In the rows, zero is written as 128.
Families of rows that turns and mirrors carry onto each other, the same ones carrying the whole set onto itself: the rest of each named row's family, in list order:
3 families of 6 rows:
K_945: [125 133 139 138 119 111 142 150]
K_853: [132 123 149 111 113  99 116 118]
K_234: [123 128 125 112 125 112 139 163]
K_809: [125 130 133 121 119 110 138 165]
K_521: [114 130 125 105 131 115 144 156]
K_620: [138 118 152 110  95 101 125 131]
K_195: [100 142 152  95 113  92 141 135]
K_691: [120 123 125 110 135 110 151 145]
K_43: [130 125 139 110 115 107 110 115]
K_967: [120 137 145 128 115 110 142 163]
K_7: [ 96 144 143 102 100 101 151 126]
K_626: [ 93 154 138 115 105 107 124 134]
K_97: [101 153 139 117  93 107 131 126]
K_673: [137 114 152 113 111  96 125 128]
K_634: [126 120 126 115 117 112 111 122]
K_155: [104 139 143  92 104  94 146 124]
K_958: [125 120 125 102 105 115 114 124]
K_125: [ 95 148 139 111  97 105 145 128]

The rest of the family of K_234: K_853, K_809, K_43, K_7, K_125
The rest of the family of K_945: K_620, K_195, K_691, K_626, K_958

Families of rows that turns and mirrors carry onto each other, the same ones carrying the whole set onto itself: the rest of each named row's family, in list order:
5 families of 6 rows:
K_649: [117 112 159 136 151 151 122 145 104 156 107]
K_816: [132 110 163 123 171 143 140 152 124 127 121]
K_129: [115 134 141 123 154 123 131 120 113 161 142]
K_743: [131  96 145 129 173 118 137 133 117 129 129]
K_395: [111 132 167 119 161 111 138 131 111 141 135]
K_960: [130 102 152 142 167 120 142 144 120 126 120]
K_67: [116 106 159 118 135 113 134 141 109 126 139]
K_821: [115 121 127 111 148 154 116 143 115 153 115]
K_866: [112 138 148 116 136 148 108 123 100 140 125]
K_162: [143 117 155 119 168 140 143 145 121 116 126]
K_200: [120 141 135 124 133 145 115 125 102 147 115]
K_733: [125 131 119 107 145 152 119 136 111 142 118]
K_565: [120 108 133 123 129 125 126 129 110 146 147]
K_512: [141 129 123 130 158 131 136 133 102 113 119]
K_907: [126 129 128 114 150 137 119 112 104 158 123]
K_117: [143 112 130 115 144 129 132 132  94 141  99]
K_929: [119 103 165 129 158 126 128 145 114 112 130]
K_372: [116 101 137 128 163 125 129 151 104 139  98]
K_156: [126 115 161 139 159 124 138 146 115 111 121]
K_266: [125 128 125 126 138 141 119 122 107 162 113]
K_86: [119 105 135 121 133 145 109 127 106 154 126]
K_405: [130 108 145 131 157 115 143 126 118 143 150]
K_976: [138 109 153 110 170 132 144 149 118 124 113]
K_999: [132 121 153 134 174 116 144 137 115 119 116]
K_843: [127 128 159 123 176 119 137 129 111 116 126]
K_559: [142 140 145 139 147 155 129 127 101 130 128]
K_969: [120 131 130 117 146 162 115 139 116 145 126]
K_904: [100 131 153 110 133 121 123 134 103 142 132]
K_217: [115 128 153 152 165 152 125 147 111 129 127]
K_511: [120 120 133 131 127 150 112 131 107 152 118]

The rest of the family of K_200: K_960, K_156, K_266, K_999, K_511
The rest of the family of K_821: K_816, K_162, K_733, K_976, K_969
The rest of the family of K_559: K_649, K_512, K_117, K_372, K_217
The rest of the family of K_904: K_129, K_395, K_67, K_565, K_405

